In the data rows, the value 128 means zero.
Every row has a hidden score from 0 to 40. What is each row's score? 20 is about the middle. The score is a weighted sum of the row's numbers plus the product of two more (or one squared), each taken from its middle value.
[ 92  93 114  94  44 158 133  64 111 148 112 116  87 168 156  58  91  83
  98 123 121 117 137  72] -> 22
[ 87 182  93  98 148 161 169 163 145 106 154 161 134 125 177 113  80 171
 157  85  86 115 179 140] -> 21
[145 185 144 155 148 140  72 116 173  89 118  76 135 105  81 130 161  73
 184 129 140 151 111 180] -> 26
[148 146  89  79 154 180  84 105 179 188  80  62  70 120 155  76  80  89
 116  78  66 101 165 139] -> 22
[214  65  94 220 110 172 142  79 130 184  69  97  63 114  79  89 174 179
  82 100 159  92 178  77] -> 28
[176 130 171 130 143 103  92 151 124  87 106 142 123 163  90 152 115  83
 127 169  88 136 146 177] -> 9
[102 157 120  85 126  84 154 131  93 178  95 117 109 163 100 168 169 114
  92 176 106 185 155 161] -> 26
[125 159 154 131 161 105 149 159 179  78 162 162 166 153 128 124  91 146
 102 122 128  99 106 155] -> 15
[ 85 101 191 110  91 149  96 150 103 176 158  77 151 122  68 141 173  79
 162 134 131  68 149 155] -> 9
[ 92 186  70  78 113 118 119  99 163 116  81 172 135 147 130 175 130  93
 149 111 167 160 120 130] -> 29
[137 119  83 108 117 183 138 102 193 169 160 118 175  93  89 115 153 131
  89  65 191  52  81  76] -> 16
[173 106 171 178 140 109  95 161  90 137 122 137  95 130 121 169 157 168
 160 164 115 135  84 184] -> 16
[130 156 108 114 171 178  77 166  87 169 172  63  88  70 121 149 188  96
 195  77  82 133 167 174] -> 12
[ 96 175  95  95  77 185 147 133 170 143 190 156 164  88 184 100  78 161
 175  58 108  99 164 130] -> 26
[121 179  70  92 177 144 156 136  86 162  91 121  99 113 142 177 169 146
 136 130  93 155 179 151] -> 26
[ 69  85 185  71  96 117  74 170  79 186 142  73 113 138  87 134 163  68
 176 145 118  67 149 147] -> 5
[169 110  87 146 142 180 168  93 189 102 177 164 178  90 117 145 145 145
 112  82 150  59  94  80] -> 22
[144 112 179 140 158 101  86 154 131  95 157  91 137 127  76 142 171  79
 133 159 117 100 105 173] -> 16
[100 168 104 156 137 162 107 105 186 118 137 150 181 125  86 168 156 128
 111  75 198  58  71 102] -> 21
[ 67  93 135 137  61 179 152 106  68 187 179 105  86  92 163  64 159 168
 200  72 132  76 182  63] -> 23
[166 150 118 134 151 140 119 123 166  98 130 125 128 118 139 130  88 124
 128 137 112 141 116 142] -> 21
[138  82 153 174  90 163 138 106 111 155 159  84 139  90 116 168 161 122
 182 150  78  88 153 169] -> 26
[153 181  86 126 145 189 130 161 170 150 185 139 153  77 173 148 113 176
 181  55 101 122 145 157] -> 21
[128 167 190 189 158  68  72 155 106 104 110  97 106 157 109 168 171 125
 178 182 144 193  67 200] -> 17
[ 99 179  66  89 176 143 156 128  85 168  99 101 103 101 149 175 167 148
 131 123  98 155 178 136] -> 27
[103 152 130 101  72 129 161 107 163  92 144 164 148 151 161  89  65 112
 119 147 108 107 164 121] -> 21
[157 125  98 102 176  76 127 148  83 162  91 123  93 132 114 184 189  99
  99 181 112 196  94 183] -> 25
[ 72 123 149  80  47 182  91  98 102 174 196  91 145  81 162  84 117  76
 195  66 108  80 178 142] -> 15
[ 68 194  79  83  84 123 123  89  99 144  86 104 111 154 144 104 122  79
 175 118 130 135 186 114] -> 25
[177  82 160 177 130 177  75 127  70 188 153  77  95  80  84 167 198 135
 201  86 139 101 121 130] -> 1
[160 128 160 138 189  79 149 142 131  87  77 167 123 183  69 150 161 104
  65 191 162  71 106  89] -> 11
[ 96 128 165  97  75  80 145 115 148  79 133 164 152 183 152  83  59  90
  89 168 112 111 160 112] -> 13
[ 63 162 104  45  79  75 139  86  66 204  81 123  62 207  83 179 160 172
  96 183 113 157 208  73] -> 9
[ 66  87  74  32  40 161  79  89  87 141 135 118 135 141 143  60  81  33
 111 107  90 122 194  70] -> 27
[129 136 146 105 157  77 140 143  78 166  86 169 116 179 122 186 152 146
 100 184 145 143 123 147] -> 11
[139 150 122 118 171  80 159 117 123  99  85 153 145 169  87 173 158 117
  74 182 144 127 126 141] -> 23
[141 118  88 160 100 187 174 111 186  87 181 149 191  72  96 134 150 142
 108  67 178  60  95  77] -> 26
[111  74  81  34 115  78  62 165  89 124  61 196  63 109 182  54 177  48
  74 158 195 217  86  88] -> 33
[169  71 177 194 166 125 115 130  87 152 140 109  98 127  77 101 188 175
 161 133 177  88  78  71] -> 8
[140 133  93  80 150  84 124  88 122 202  72 106  74 177 149 169 155 148
  86 174  97 180 103 168] -> 27
[102  88 136 170  69 181 167 147 178  84 183 137 194  74  72 137 151 165
  83  76 200  57  76  70] -> 26
[ 81 125 167 132  83  77 179 166  95  72 164 168 137 170 146 147  87 182
 132 169 102 183 150 134] -> 20
[ 96  55 139  76  63  65  50 177  91 111  89 203  74 223 184  37  81 161
  80 125 200 185 155  40] -> 29
[125 149 166 137 166  82 146 159 174  71 143 154 161 171 108 113  87 125
  79 166 125 108 105 149] -> 15
[160 138  73 140 128 183 152 119 171  84 122  88 102  88 180  92  71 135
 159  76  56 139 172 131] -> 20
[107 161 114 116 108  84  73 149 174  86 143 111 171 163 125 150  94  70
 155  98 135 166 101 181] -> 15
[ 79  96 203 157  76  66 156 194  87  67 179 165 158 164  91 147 118 152
 104 195 135 186  87 172] -> 16
[ 93 115 180 180  90  79 169 168 111  74 162 156 156 164 154 124  81 179
 115 168  95 184 126 138] -> 20
[ 55 172  86  57  56 153  98  78  90 118  86  99  92  97 155  67  94  50
 149 109 102 160 180  91] -> 28
[139 172 108 110 173 174  96 173 104 138 158  87  96  84 128 149 171 111
 184  88  75 139 173 179] -> 18
[149 171  94 127 146 177 128 153 166 129 175 138 151  93 168 137  96 168
 164  68 108 128 136 143] -> 19
[ 98 135 160 116 149  68 127 169 111 103 149 151 139 173 162 166 104 155
 115 174 110 183  95 186] -> 14
[189  81 140 184 111 177 108 118 144 134 168 147  71 112 149  52 125 173
 170  72 157 137  81  57] -> 13
[128 181  66 101 185 152 156 143  85 166  93 101  94 100 133 176 178 153
 126 128  91 163 176 141] -> 28
[196  46  64  55 180 137  36 192 197  84  79 189 160  73 212  34  93  35
  77  64 186 213  34 123] -> 32
[ 57 129 152  76  53 172 105 113  74 173 184  84 107  90 151  78 146  74
 197  88  85  79 193 142] -> 20
[201  58  64  96 193 148  54 141 194 188  53 146 187  62 192  44 169  34
  53  94 200 169  61 187] -> 25
[140 141  67  67 165 164  99  82 135 203  62  71  64 141 154 128 128  97
 102 107  84 118 166 105] -> 21
[118 179  81 139 147 115 104  90 150 148  73 107 132 119 106 177 163 102
 152 137 170 152  95 159] -> 37
[170 155 113 130 143 187  76 155 123 169 183  79 123  69 124 160 178 108
 193  64  95 128 135 175] -> 13
[164 135 161 131 149  87 114 148 143  81 108 146 134 173 111 132  86  98
  97 170 101 143 131 154] -> 10
[ 96  75 158 145  69 129 103  94  85 164 177  74 160 104 139 181 172 118
 194 130  82 133 110 178] -> 23
[112  91 181 181  75 103  92 111  84 139 167  86 143 147 138 161 142 138
 174 170  63 170 166 179] -> 20
[ 51 122 199  46  67  69 101 107 106 111 154  76 151  70 107 117 148  29
 175 169 131 182  93 203] -> 32
[146 179  67 103 187 163 143 139  87 168  93 104  90  92 130 177 183 154
 145 115  91 161 173 147] -> 28
[ 67 152 148 118  78  77 163 126 132  99 152 154 160 176 178 125  70 174
 101 153 108 173 141 165] -> 22
[121 180 170 163 163  85  89 149 182  67 123 133 162 172  87 114  98  86
 125 144 149 115  96 158] -> 13
[170 114  93 191 114  78 183 102 104 153 100 159 107 196 155 186 155 194
 114 180  75 168 139 169] -> 31
[167  79 161 184  92  96 149 108 150  84 154 146  84 161 121  51 121 163
 100 142 147 178  80  70] -> 20
[ 63 170 113  44 152  98  67 158 165  75 127 147 152  62 167 121  71  48
 162 115 166 190  77 135] -> 21
[ 86 181  89 102 157 158 168 163 146 107 159 149 130 118 179 108  79 173
 151  83  89 120 176 128] -> 21
[173 154  75 118 156 145 142  90 109 162  83 136 109 107 124 179 157 130
 125 154 137 154 137 131] -> 25
[102 170 107 130 141 120 178 131 177  86 145 168 163 133 157 126  78 174
 107 131 123 124 134 140] -> 24
[135 177 101 108 176 166 118 171 134 111 151 118 106  99 152 137 129 139
 170  89  80 140 169 170] -> 19
[132  88 145 197 121  84 175 133 133 181  95 129 128 186 145 141  93 203
 104 121 164 130  89  95] -> 10
[154  76 134 182 164 147 145 153 175 176  96 128 163  89 154  98  85 149
  99 111 162  96  63  97] -> 26
[175  92  98 197 148 138 139 158 198 108 130 149 192  90 187  84  63  84
  79 106  98  94  68 186] -> 6
[128 153 169 131 159  89 152 159 174  71 138 170 165 171 103 128  91 130
  86 163 116  99 118 162] -> 16
[168 145 160 126 146  94 112 149 150  81 107 153 138 169 115 141  87 104
 111 163  97 136 141 163] -> 10
[173 126  58 113 128 167 120  94 107 173  82 120 130 100 155 185 145 144
 126  91 134 138 127 151] -> 23
[160 180  70 107 185 168 146 149  87 164  89 122  83  97 123 175 186 153
 153 116  87 162 175 156] -> 28
[154 110 158 149 139 159  86 125  98 153 151  78 114  81  80 164 193  90
 185 142 113 118 120 179] -> 17
[177 139 141 125 135 150  94 125 154 103 122 128 120 110 114 151 117  92
 162 143 101 134 126 172] -> 19
[ 94 103 149 170  80 186 178 124 195  67 193 152 187  84 114  81  74 187
 109  57 186  53  83  61] -> 22
[133 175 106 105 171 174 101 174 114 130 162  90 100  85 139 143 162 115
 183  85  75 138 173 178] -> 19
[ 78  55 172 216  36 154  74  72  73 191 171  93 152 166 158  63 107 190
 178 124 157  58 169  68] -> 24
[135 161  77 165 143 178  90  89 191 132 135 115 182  89  91 164 160 117
 129  60 199  58  68 108] -> 25
[192  55 165 218 141 165 141 122 189 123 173 165 119 170  98  55 141 204
 102  70 206  45  54  50] -> 2
[161 154 147 134 145 102 142 146 157  83 110 171 149 170 136 140  75 143
 105 149 104 129 141 147] -> 11
[127 161 115 126 152 122 155 127 178  88 148 155 154 116 150 133  89 156
 126 126 126 130 111 157] -> 24
[167  77 145 173  91 126 107 125 162 122 175  88 165  90 156 161 129  81
 168 121  70 150 101 194] -> 14
[ 84 167 111 115 112 116 177 120 177  87 159 158 163 132 164 101  72 162
 103 130 125 118 140 128] -> 27
[158 172  73 110 142 169 152  91 111 157  87 114 141 100 124 180 148 134
 109 107 108 152 167 142] -> 24
[154 169 103 126 142 173 133 149 167 119 167 158 154 106 166 144  88 168
 162  72 110 121 139 148] -> 16
[156 106 122 172 132 168 145 150 111 111 158 137  60 127 155  44 125 170
 157  89 106 144 142  57] -> 20
[ 69 192  98  87  84  92 160  64  77 139  82 109  61 201  62 184 188 199
 165 150 192 119 191  63] -> 29
[112 105 179  70 136  73  76 138 141 190 117  97  81 188 138 126 113  81
 114 180  82 165 101 183] -> 6
[155 140 151 125 140  94 120 130 158  87 122 159 145 165 146 131  72 130
 116 140 119 127 127 137] -> 10
[149 166  74 102 147 165 138  99 103 173 112 129 136 100 140 180 160 147
 134 101 128 144 156 132] -> 21
[107 165 103 159 141 158 104 115 187 118 136 152 183 128  88 169 153 119
 111  76 198  57  70 109] -> 19
[153 166 100 127 148 178 111 148 164 140 177 124 146  86 165 143 105 161
 172  66 113 125 126 148] -> 17
[124 116 180 111 107  78 124 158  85  99 176 133 133 156 125 170 158  85
 178 187  62 181 169 189] -> 12
[168 127  79  73 156 185  71 138 184 189  82  62  87 114 150  74  82  56
 110  73  57  91 172 166] -> 22
[ 79 138  97  74  62 139 154  88  86 147 126 147  75 148 159  61 122  82
 141 139  97 126 188  81] -> 23
[109 103  86  67 115 179 142 103 182  95 180 161 177  77 152 138 131  86
 124  86 142  72  71  86] -> 24
[154  83 132 182 153  86 183 137  95 126 123 174 142 109 172 166  87 187
 136 160  95 180 152 106] -> 4
[117 154 161 140 167  84 155 157 175  72 145 158 163 170 115 112  84 141
  78 162 129 107 105 138] -> 15
[ 98 145 160 102 166  75 172 130 132  86  80 179 157 189  80 151 116 106
  63 192 161  62 153  92] -> 10
[ 64 183  78  52 105 106  90 104 123 114  86 143 140  89 141 172 123  59
 153 141 160 180  93 144] -> 28
[182  84 171 158 182  86 102 126 135  88  90 141  74 175  65  71 178  80
  71 187 169  79  81  66] -> 13
[136 130 121 145 171 183  73 158  70 188 167  58  80  65  96 160 202 116
 203  77  89 115 166 162] -> 6
[191  86  78 138  93 166  80  90 107 151  92  98  67 177 114  85 174 101
 128 115 112 151  75  89] -> 24
[139 181  66 103 185 164 150 146  86 169  97 101  87  93 134 175 182 155
 143 111  90 163 175 145] -> 27
[ 80 145 152  82  54 168 115 115 127 131 183 127 151 118 157  82  87  80
 170  90  95  91 178 147] -> 16
[ 83 188  80  96 149 178 169 168 153 128 175 146 135  93 185 111  88 178
 170  66  85 115 179 139] -> 25
[158  69 173 196  88  76 145 116 109 108 138 149  69 193 147  55 116 188
 109 163 150 177  70  74] -> 19
[175 154 130 129 137 150 122 138 163  93 121 153 128 125 125 146  97 112
 145 143 100 136 134 167] -> 18
[ 99 174 123 159 140 104 101 128 182  86 111 122 149 141 138 130  83 122
 143 108 155 135  83 152] -> 18
[127 148 105 117 125 185 163 122 191 163 156 127 176 100  78 116 161 138
  79  72 183  55  93  80] -> 21
[173 102 103 182 169 179 123 150  99 159 163 113  62  90 156  57 166 186
 184  68 130 140 109  60] -> 20
[128 142 153 110  98  91 147 123 159  83 123 177 157 177 161 116  61 135
 114 142 119 108 152 130] -> 12
[ 92 181 173 152 137  81  77 133 154  91 109  80 140 148 113 143 110  82
 157 144 118 190  92 187] -> 16
[ 76 144 166  81 141  65 167 169 132  91 147 175 154 183 172 157  86 131
  99 182 112 181  80 185] -> 15
[ 70 184 173 126  78  93 113 131 180  70 155 135 172 176 103  73  78  76
 131 132 145  90 148 140] -> 18
[168  94  90  99 164 184 100  80 199 199 111 100 150  89 105 104 131  94
  70  69 180  51  75  82] -> 10
[119 126 184 174 128  88 110 145 110 113 126 162 137 182 141 132  73 181
  98 161 134 111 143 102] -> 9
[143 150 124 127 166 181  78 168  76 176 163  68  86  71  99 163 198 100
 200  83  79 124 173 179] -> 11
[ 93 155 157 127 145  87 168 147 177  76 156 171 173 170 141 108  73 160
  86 142 142  91 116 122] -> 15
[ 66 101 179  91  62  67 110 146 121 104 174 153 162 184 179  93  78  76
 119 179  92 165  94 189] -> 19
[136 115 167 185 159  75 155 116 104 186  79 131 100 111 153 169 165 181
  82 187 150 193  60 182] -> 25
[161  79 172 201 123  94  83 118  77 184 135  61 100 141  85 182 197 168
 176 144 115 147 107 189] -> 14
[ 97 122 136 105  73  89 154 151 146  96 141 184 154 188 177 108  60 155
 111 142 119  92 131 138] -> 22
[170  75 138 138 127 195  62  93 203 197 166  59 175  69 101  81 131  64
 115  53 141  43  64 154] -> 9
[188  98  92 208 175 182 150  79 187 148 142 133 113  63 126 141 185 207
  95  74 203  75  47 100] -> 31
[148  89 164 179 134 189  59 104 182 148 171  57 173  58  64 134 193  60
 188  53 193  53  58 146] -> 15
[177 121 121 126 167  73 125 100  87 106  62 138 103 181  85 175 142  90
  74 194 125 164 135 126] -> 10
[137 160 119 119 170 180  80 169  83 171 166  68  88  72 110 158 192 102
 197  81  77 128 172 179] -> 12
[ 76 180  90  88 126 167 159 155 150 117 174 139 133 104 184  92  78 161
 166  74  88 110 180 130] -> 26
[166  85  81 167 119 182 160  82 191 128 172 143 176  86 139 145 124 160
 107  70 164  54  81  78] -> 20
[ 79 176 132  90 116  72  91 176 157  81 114 162 151 189 147 151  76  84
 131 136 112 185 113 172] -> 11
[187  78 131 194 124  76 115 111  90 166  96 117  65 182 103 102 189 157
  92 180 127 185  88 146] -> 26
[101 179  83 138 136 111 120  87 146 142  77 112 139 124 109 180 154 107
 130 138 161 148 107 155] -> 36
[ 93 181 161 159 135  77 100 156 150  84 113 122 148 170 128 159 103 109
 138 151 107 187 101 187] -> 13
[104 116  97 160 141 182 154 112  85 190  85  70 107  87 107 130 139 177
 172  73 117  83 174  71] -> 24
[129 180  97 109 175 170 125 174 132 114 153 114 108  95 152 141 138 145
 171  87  77 140 172 171] -> 22
[177 158  75 121 162 148 143  92 109 161  79 139 110 108 116 182 161 137
 122 158 132 156 137 136] -> 26
[174 100 178 137 135  94  75 142  89 105 106  93 109 154  78 156 160  71
 151 176  95 133 140 174] -> 13
[173  80 153 185 117 130 150 101 164  89 144 156  72 140 123  47 113 168
 116 141 161 143  78  58] -> 21
[129 155 129 130 151  99 117 137 166  90 166  96 160 111 124 153 135 121
 111 129 104 179  99 181] -> 24
[194 131  81 153 170 157 114  98 106 156  82 112  75 102  94 151 182 116
 118 162 127 172 107 105] -> 25
[ 83 188  65  83 159 159 175 137  85 167 106 117 114 104 156 172 159 156
 131 115  88 146 188 140] -> 28
[153 177  94 132 149 180 148 161 167 124 170 158 155  98 166 148  96 176
 160  69 102 124 145 149] -> 18
[157 144 146 123 137 104 120 133 159  88 127 163 148 161 147 133  76 130
 123 132 115 124 130 144] -> 10
[ 31 148 181  47  32 102 186  65  59 157 179  94  71 182  82 117 158 182
 188 167 174  73 201  66] -> 7
[139  69 171 185 171  91  70 121  90 184  73 126 163 126 108  70 187 140
 110 129 214  84  94  95] -> 15
[ 86  84 153 120 138 142 171 136 103 189  98  94 137  88 104 157 146 154
 152 127 175  85  81  94] -> 24
[120  83 171  91  52  69 155  77  84  84  73 173  84 200  93  59  85  61
  64 203 117 142 174  72] -> 10
[164  95  87 130 157 177 107 105 179 141 163 135 147  88  93 130 182 150
  96  75 195  64  65  80] -> 12
[ 88 153 123 110 101  87 157 105 176  84 167 150 176 144 169 127  73 154
 104 113 132 165 111 160] -> 23
[122 145 160 129 165 102 115 151 174  84 168 124 159 135 116 118 110 117
 107 126 134 104  96 153] -> 14
[131 143 174 131 161  83 133 155 171  71 135 154 158 170  97 124  96 107
  88 169 120 102 111 163] -> 14
[120  90  89  92 102 181 119 108 190 178 152 109 177  91  92 117 137  95
  83  64 194  49  82  75] -> 10
[153 139  79  77 147 161 135  74 173 200  67  96  81 151 127 145 140 124
  83 145 107 110 119 124] -> 29
[162  69 177 193 164 111 112 131  82 155 143  95  99 129  76 101 191 171
 161 143 178  89  78  70] -> 9
[163  77  81 161 189 174  85 126  98 195  66 172 107  90 197  44 179 194
 120  60 214 139 144  63] -> 19
[113  95 144 167  84 102 162 156 162  75 175 150 172 111 158 124  81 161
 124 113 115 169  91 150] -> 20
[ 56 157 173 182  49  73 128 104  97 101 174 154 143 214 180  93  67 208
 114 166  98 146 149 115] -> 19
[158 138 152 132 153  87 112 143 150  84 121 131 135 166 131 125  79 113
 101 156 111 143 122 139] -> 12
[ 72 147  89  65  57 107 183  66  90 163  87 162 109 168 150 163  92 153
 112 162 163 103 177  88] -> 23
[169 124 163 123 139 121  80 142 125 104 135 103 122 131 104 149 131  81
 155 142  99 134 130 172] -> 13
[ 88 155  84  78  67 149 158  81 103 165 134 157 144 135 164 139 101 109
 130 109 134 113 176 101] -> 16
[142 124 140 138 166 173  76 159  70 178 151  64  82  76  92 163 199  98
 200  97  86 117 169 171] -> 9
[168 135 153 133 159 101  91 146 141  93 131 107 127 146 115 137 105  96
 118 149 104 146 117 155] -> 12
[162 169 109 127 149 177 110 156 161 126 171 131 143  92 152 147 116 150
 167  74  99 132 137 162] -> 17
[ 84 122 183 153  79  79 133 139 111 105 143 178 146 194 165 101  60 178
 100 166 136  94 149  95] -> 17
[ 59  81 172 123  47 139 146  78  77 172 176  84 128 105 111  72 155  94
 178 149 150  75 172  83] -> 25
[180  70 181 193 156  99 134 125 132  93 129 166  87 170  89  61 150 174
 119 150 177  99  72  60] -> 13
[212  40  62 194 192 153  53 171 193 183  57 189 190  75 210  39 137  82
  58  59 212 187  46 148] -> 7
[122 149 161 135 168  88 133 155 175  76 154 134 159 155 111 114  94 124
  87 152 127 106 100 146] -> 15
[146 148  93  90 143 184  87 106 166 193  80  60  68 100 143  91 105 100
 138  82  64 101 168 167] -> 28
[ 92 126 150  77 122  77 165 136  69 175  86 183 131 131 112 187 119 107
  87 185 163 127 193 120] -> 7
[126 131 140 161  95 114 171 158 169  66 178 152 176 104 142 120  90 152
 126 118  98 177 115 150] -> 20
